In the data rows, the value 128 means zero.
Some points, one per row:
[137 130 131 179 166 155 107  84  87 119 158 175  94  99 151 111 235 166
 122 157 150 113 124 162]
[135 131 141 120 113 136 145 160 165 103 120 107 128 148 108 141  88 123
 165 120 151 121 111 110]
[144  84  79 191 142 146 132 110 130 147 193 182 104 154 147 100 187 165
 113 128  91  78 133 119]
[109 117 179 146 153 142 169 121 178 121  76 114 195  97 145 163  35 185
 177  91 105 129  52 133]
[148 124 113 120  92 122 110 108  67 163 145 149  96 104 110 154 120 122
  93 139  74 111 146 114]
[154 225 125  87 120  58 213 117 123 127  67  86 182 147 160 140  78 176
 185  95  80 122  56  98]
[138  89 150 198 185 165 163 104 140 125 179 144  99 139 156 151 149 138
 136 134 108 110 154 116]
[111 117  81 149  94 125 129 148  94 148 183 161  73 146 157 125 209 132
 109 135  94 101 171 153]
[136 145 113 101 102 127 178 126 179 117  74 132 130 144 117 156  93  95
 141 110 130 179  88 166]
[135 169 135  55  88 115 166 153 139  93  72 102 194 171 148 126 100  61
 160  88 147 130  86  97]
[142 134  96 155 141 150 150  92 137 114 177 167 109 108 156 134 164  66
 126 127 134 116 163 166]
[137 174  82  85 147 118 129 120 116 128 129  96 140 106 140  78 111 121
 108 101 104 138 139 164]
[126  93 150 150 127 162 111 120 158 108  98 150 117 121 118 137  97 140
 135 124 173 167 122 109]
[108 124 169  91  97 102 158  97 165  89 104 153 149 142 103 111  81 152
 215 130 121 140  91 151]
[110  87 145 175 151 168 106 104 117 122 142 184 116 140 146 148 142 112
 165 118 144 159 117 114]
[102 155 105 139 144 155 148 117 133 126 171 168 108 109 179 134 108 119
  85 129 101 150 160 124]
[115 141 121 166  77  94  44 129  90 111 189 132  75 131 149 106 199 102
 157 145  79 173 168 130]
[146 136 123 159 136 115  84 126  78 151 199 141  57 144 146 104 224  88
 109 119 128 129 179 167]
[ 84 106 124 119 103 153 148  94 174  84 113 132 129 126 133 149 106 158
 178 134 168 118 105 105]
[130 124  60 117 133 159  65 116  73 154 173 169  43 148 142  61 196  64
  86 143 112 133 194 142]
[ 92  93 142  86  71 162 146 181 134 100 115 115 167 127  70 136 166 166
 210 161 175 134 140  88]
[125 145 177  60 108 114 163 161 164 166  95 109 154 121 174 168  87 187
 145 131 128 100  48  86]
Here are 14 more points, each followed by its number:
[120 104 104  71 122 104 163 137 146 136  39 138 143 161 122 128 125 139
 161 114 154 159  87  90] 0
[105 120 165  94 118  88 184 116 123 121  93 126 114 108 140 177  76 190
 148 125 122 144 114 111] 1
[140  98 113 112 163 151  72 118  74 133 158 129  94 141 110  96 175 131
  38  96 123 118 154 161] 2
[156  73 139 169 191 135 149  85  67 168 166  86 106 115 164 174 150 145
  78 153 102  80 180 130] 3
[122 101 166 133 129  96 198 160 138 121  94 147 155  97 112 192 108 125
 129 157 151 134  95  96] 4
[133 168  43 127 130 109  97 146  92 191 188 144  63 146 159 105 188  85
  47 135  93 104 181 180] 5
[122  68 177 186 191 156 131  98 103 115 170 104  89 109 161 148 120 148
  93 157 131 122 138 106] 6
[146 148  96 172 118 119 107 132  47 180 177 162  61 116 131 120 159 149
  24 153 139  92 187 140] 7
[145  75 106 141 141 168  57 118  49 121 210 144 119 123 171 116 126 214
  91 170  91 101 149 171] 8
[ 92 110 109 105  96 153 132 116 111 129 141 173 124 133  96  63 175 107
 138 139 123 109 114 155] 9
[125 171 109 101  77 114 187 112 203 109  83 154 193 175 161 101  63 151
 171 137 167 121 109 101] 10
[ 95 150  92  58  81 130 141 134 116 143  73 116 177 127  70 158  95 190
 171  95 126 134 122 119] 11
[131 106 153 169 128 133 102 162 167 139 152 124 130 110 135 138 124 133
 101 144 145 104 153 128] 12
[155 179 111  93 121  97  63 120   0 165 165 102 121  91 154 103 186 134
  91 110 115  81 172 184] 13
Which of these numbered points is nearest to each point below, looking only along the 4 directions in which the first points spread most? Its number follows each.
[146 163 120 159 114  58 114 149 108 132 137  83  89 131 142 181 190  88
 153  78 174 111 153 147] > 9
[160  74 181 149 203 157 124 110 162 105 138 136  61 118 113 169 127 168
 132 155  91 141 169 180] > 6
[163 114 133 169 114 166 107 127 107 160 191 117 104 124 111 122 172 129
 104 125 117  77 134 131] > 8
[133  90 141 176 201 170  72  96 125 145 184 154 100 142 102 151 122 136
 142 132 116 122 166 175] > 6
[145 116  97 125 186  93  66 136  57 169 193 105  89 143 103 117 150 100
 103 168  91  88 154 104] > 7
[141  78 126 127 169 107 107  54 109 170 144 129  86 101 105 131 153  84
  99 136 111 100 192 140] > 2
[ 93  99 104 174 191 123  80 113 128 163 190 133  65  98 154 110 205 124
  94 137 134 129 150 131] > 8
Now 14 new points, numbered from 0 again:
[134 136 131 119 112 105 164 140 143 120 100 143 144 126 143 118 137 138
 138 122 105 121 151 111] 0
[108 179 147 160  93 133 164 152 140  94 113 115 176 135 128 154 131 113
 106  71 197 148  93 124] 1
[128 116 137 134 132 159 155 117 123 131 114 134 112 114 102 113 146 100
 163 144 181 116 141  95] 2
[145 158  70 154 128 107  72 149  73 133 191 155  74 115 134  53 153  74
  73 130 117  87 157 149] 3
[132 139 152 124  92 158 128 119 213  89  82  89 150 148 110 126  72 210
 193 138  90 207  58  93] 4
[134 111 162 139 122 166 154 126 121  80 148 140  87 124 110 150 163 156
 163 140 164 148 141 138] 5
[142 121 147 138 139  77  75 105  51 136 150 104 117 105 109 136 173 120
 124  99 137 123 154 127] 6
[140 172 167  66 123  74 203 161 184 140  57  66 168 123 118 198  72 188
 126  98 203  95  76 132] 7
[148  88  98 161 177 135  79 124  81 181 149 163 103 126 147 108 170  82
  57 104 110 160 208 153] 8
[159 117 106 121 129 116  99 130  86 132 160 146 114 127  98  87 163 140
 107 109 135  83 139 131] 9
[112 145 135 161 112 118 146 113 132  96 138 140 110 124  95 106 102 106
 135 124 127 139 119 121] 10
[124  75 115 172 187 190 125  87 167 110 178 162  73 102 138 128 149 127
 145 152 138 145 154 170] 11
[104 158 147  84 117 109 174 157 161 158  42 112 204 156 156 165  27 140
 150 123 116  90  60 108] 12
[152 152 143 126 154 167  75 148 105 168 144 113 101 129 121 112 137 116
  98 151 146 111 148 123] 13
The same question for these:
[151 116  74 145 158 133  99 155  46 144 192  96 109 150 109  57 166 105
  49 103  95 108 169 169] > 3
[ 74 127 138 142 148  93 157 124 139 137 125 107 132  58 120 160 111 136
 106 109 179 130  89  98] > 0
[142 176 116  85 117 118 177 119 173 136  83 107 203 110 163 162  39 175
 159  97 124 160  45  76] > 12
[158 161  79  91 125  85 106 117  90 153 173 172 105 125 129 104 165 147
 104 138  75 100 141 113] > 9
[141  72 118 200 169 177 125 142 114 141 157  82 139 121  80 136 119 156
 107 197 110 145 106 135] > 5
[131 135  63 136 131  82  62 102  77 155 203 113  59 130  93 107 151 123
  34 112  88  69 161 180] > 3
[125 125 177 122 134 153  89 126 107 159 120 106 130 144 138 138 133  86
  79 147 102 139 162 165] > 13
